One turn sends every row of this set to another row. A few are shown first. Where does it send the rows asked after them?
q526: [  0   5   6  -7 -24   8 -21  -9  -5  -1  29   8   4 -10  -4   8  18  10
  -4]
q390: [ -3   0   7   9  27  11   5  19  -3   5   0 -23  -6   8  14 -13  -2 -12
  -5]
q72: [  6   1  10  -3 -16  11 -16  -7  -5  -4  24  11  10 -19   8   7  18  17
   0]
q872: [ 14   4  -6  -6 -10  13 -13  -1  14 -20   2  12 -24   6  -9  16   6   1
  12]
q253: [-19   9 -10  -3  11 -14  14  -2   6  12  -9   2  19  -4  -5 -19 -20 -19
  -3]
q9: [ 13  -8   6  -6 -21   4  -8 -13   8 -10   6  14  10 -15 -13  10   1 -27
  -8]
q481: [ 17  -9  -5 -13 -15   6  -5  -6  12 -17   6  10 -25   6  -1   8   7   8
  16]
q475: [ 17   2 -10 -14 -25   1  -7   6  11 -19   2  15 -20   1 -11  11   1  10
   3]
q280: [ 19  -3  -7  -8  -3  12  -2   2  14 -21   8  12 -26   7  -1   8  12 -10
  12]
q744: [ -1  -9   7  -5 -11   9 -29  -9   4   2  23  10  10 -20   1  16  14   5
  -4]
q433: [-11   7  -3   5  20 -14   7  -6   0  25  10  -8  19   2   7 -30 -12   6
   4]
q871: [  4 -10   1   4  29  13   6  20   0  15  -8 -23  -6   2   5  -6  -2  -8
 -13]
q772: [  8   4   7   8  30  10  10  10   7   2  -4 -29  -5   4   9  -7  -1 -10
  -8]
q287: [ 17  -6  -7   3 -25   0 -17 -16  10  -8  -2  11  13 -16   0  12 -13 -22
  -7]
q187: [-18   0  -9   2  21 -14  13  -5   1  11  -6  -8  23   0   7 -22 -14  -7
  -1]
q613: [ 14   2   2   6 -14  -3 -22 -13  -8   1  24   7   2  -9  11  10  21  15
  -3]
q539: [ 14  -7 -13 -15 -25   1  -8   9  19 -17   4  13 -17  -1  -4   5   3  12
   9]
q704: [-18  11  -4   6  17 -14   7  -3   3  18   5 -14  20  -2   5 -27 -13  11
   3]
q510: [ 16  -2  -8  -9 -13   6 -10  -1   9 -23   9   9 -23   4  -8  15  11   4
  14]
q760: [-11   6 -10  11 -12   0   7  29   4  21 -12 -20  10   5  -1  -2 -12  16
 -14]
q586: [-18  11  -7   4  26 -20   9  -3  -2  13   2 -11  20  -4  -5 -16 -11  12
   2]
q519: [-11   0  -6   1   3  10   1  21   4  30  -9 -29  -9  -1  -2  -3 -19   6
 -15]
q572: [ 11  -2 -11 -10 -23  -1  -7   8   9 -13  -2  19 -22   5 -13  16   9  10
   0]
q172: [  9   0   8  13  26  18   9   8   2   6 -12 -21   6  18  10  -6  -2  -8
  -2]
q420: [-16   2  -2   4  -7  -3  10  26  -1  21  -8 -23  -5   3   2 -10 -21  -1
 -15]
q449: [-13   9  -9  -2  -8  -1   9  22   5  21 -10 -27  -2   2   7   0 -14   9
 -24]
q913: [  8 -11   5  -5 -26   5  -3 -17   9  -7  -2  13  12 -22  -5  14  -6 -21
  -2]
q931: [-18   9 -12  -4  24 -11   7 -10  -2   9  -7  -8  23  -1  -1 -15 -22  -3
  -1]
q828: [ 10 -15  14  -6 -18   5 -16 -16  12   5   7  17   9 -19 -10  15  -1 -12
 -11]
q159: [-17  -1 -17   2  16 -15   9  -3   6  17  -1  -7  24  -4   8 -19 -17 -11
   4]
q181: [  6   4 -16 -14 -33   0  -5  13  13  -5  11  13 -23   1  -6   9   3  12
   4]
q624: [-20  18  -3   2  24  -9   3  -3  -6  16  13  -5  14  -2   6 -21   2   9
   5]

q420 goes to q9
q253 goes to q280
And these:
q519 goes to q828
q172 goes to q613
q475 goes to q187
q586 goes to q539
q872 goes to q433
q772 goes to q72

